[[147, 153, 135],
[91, 76, 83],
[148, 121, 130],
[77, 151, 136],
[138, 131, 64],
[88, 117, 147],
[95, 57, 170],
[140, 118, 137],
[153, 106, 104]]
:
[[153, 135, 147],
[76, 83, 91],
[121, 130, 148],
[151, 136, 77],
[131, 64, 138],
[117, 147, 88],
[57, 170, 95],
[118, 137, 140],
[106, 104, 153]]

[[119, 85, 148, 156, 139, 163, 145, 138],
[87, 118, 116, 95, 135, 88, 110, 142],
[144, 117, 134, 141, 132, 77, 154, 155],
[131, 150, 123, 94, 149, 110, 143, 190],
[111, 90, 110, 96, 136, 123, 116, 134],
[119, 95, 128, 101, 136, 112, 159, 178],
[104, 165, 114, 95, 114, 147, 119, 100]]
:
[[145, 138, 119, 85, 148, 156, 139, 163],
[110, 142, 87, 118, 116, 95, 135, 88],
[154, 155, 144, 117, 134, 141, 132, 77],
[143, 190, 131, 150, 123, 94, 149, 110],
[116, 134, 111, 90, 110, 96, 136, 123],
[159, 178, 119, 95, 128, 101, 136, 112],
[119, 100, 104, 165, 114, 95, 114, 147]]

[[137, 132, 126, 123, 132],
[139, 136, 115, 115, 136],
[111, 112, 145, 140, 111],
[128, 132, 121, 134, 135],
[150, 151, 114, 127, 153],
[145, 147, 106, 121, 148],
[112, 111, 156, 156, 112],
[124, 128, 84, 65, 124],
[116, 117, 148, 142, 116],
[132, 133, 136, 121, 129],
[146, 148, 112, 119, 148],
[130, 130, 123, 124, 130]]
:
[[123, 132, 137, 132, 126],
[115, 136, 139, 136, 115],
[140, 111, 111, 112, 145],
[134, 135, 128, 132, 121],
[127, 153, 150, 151, 114],
[121, 148, 145, 147, 106],
[156, 112, 112, 111, 156],
[65, 124, 124, 128, 84],
[142, 116, 116, 117, 148],
[121, 129, 132, 133, 136],
[119, 148, 146, 148, 112],
[124, 130, 130, 130, 123]]

[[152, 128, 139, 133, 140, 134, 122, 125, 126, 131, 118, 108],
[152, 128, 143, 133, 140, 134, 122, 120, 124, 131, 121, 108],
[152, 128, 130, 133, 75, 134, 125, 120, 124, 149, 122, 108],
[152, 128, 139, 133, 140, 134, 122, 120, 124, 131, 121, 108],
[152, 128, 139, 133, 140, 134, 122, 120, 124, 131, 121, 113]]
:
[[118, 108, 152, 128, 139, 133, 140, 134, 122, 125, 126, 131],
[121, 108, 152, 128, 143, 133, 140, 134, 122, 120, 124, 131],
[122, 108, 152, 128, 130, 133, 75, 134, 125, 120, 124, 149],
[121, 108, 152, 128, 139, 133, 140, 134, 122, 120, 124, 131],
[121, 113, 152, 128, 139, 133, 140, 134, 122, 120, 124, 131]]

[[93, 124, 195, 124, 139, 87, 77, 106, 148, 139, 123, 102, 86, 84],
[82, 143, 95, 168, 189, 94, 107, 141, 120, 74, 185, 99, 113, 131]]
:
[[86, 84, 93, 124, 195, 124, 139, 87, 77, 106, 148, 139, 123, 102],
[113, 131, 82, 143, 95, 168, 189, 94, 107, 141, 120, 74, 185, 99]]

[[142, 87, 127, 159, 121, 63],
[155, 122, 148, 182, 89, 131]]
:
[[121, 63, 142, 87, 127, 159],
[89, 131, 155, 122, 148, 182]]

[[189, 134, 128, 123, 110, 126, 182, 168, 144, 158],
[145, 136, 122, 109, 126, 133, 135, 124, 128, 121],
[149, 139, 125, 124, 120, 137, 126, 122, 137, 125],
[123, 145, 131, 121, 147, 155, 101, 118, 125, 119],
[112, 144, 137, 127, 137, 146, 91, 95, 117, 111],
[132, 154, 139, 132, 135, 149, 109, 102, 117, 129]]
:
[[144, 158, 189, 134, 128, 123, 110, 126, 182, 168],
[128, 121, 145, 136, 122, 109, 126, 133, 135, 124],
[137, 125, 149, 139, 125, 124, 120, 137, 126, 122],
[125, 119, 123, 145, 131, 121, 147, 155, 101, 118],
[117, 111, 112, 144, 137, 127, 137, 146, 91, 95],
[117, 129, 132, 154, 139, 132, 135, 149, 109, 102]]
---
[[151, 96, 144],
[125, 176, 115],
[139, 194, 136],
[114, 141, 106]]
:
[[125, 176, 115],
[139, 194, 136]]

[[180, 106, 95, 141],
[152, 63, 71, 61],
[181, 70, 70, 65]]
:
[[152, 63, 71],
[181, 70, 70]]

[[99, 184, 172],
[98, 185, 174],
[169, 115, 120],
[105, 174, 157]]
:
[[98, 185, 174],
[169, 115, 120]]

[[94, 163, 131, 130],
[116, 157, 161, 130],
[124, 161, 118, 117],
[115, 134, 139, 137],
[71, 132, 119, 140]]
:
[[116, 157, 161],
[124, 161, 118]]

[[98, 178, 156, 82],
[177, 145, 73, 153],
[86, 202, 172, 132],
[79, 182, 145, 143]]
:
[[177, 145, 73],
[86, 202, 172]]

[[159, 118, 119, 108, 131],
[121, 90, 95, 128, 97],
[118, 107, 115, 128, 113],
[117, 156, 144, 142, 143],
[101, 183, 172, 152, 160]]
:
[[121, 90, 95],
[118, 107, 115]]

[[115, 149, 165, 171, 83],
[110, 119, 168, 150, 91],
[161, 173, 59, 115, 181]]
:
[[110, 119, 168],
[161, 173, 59]]
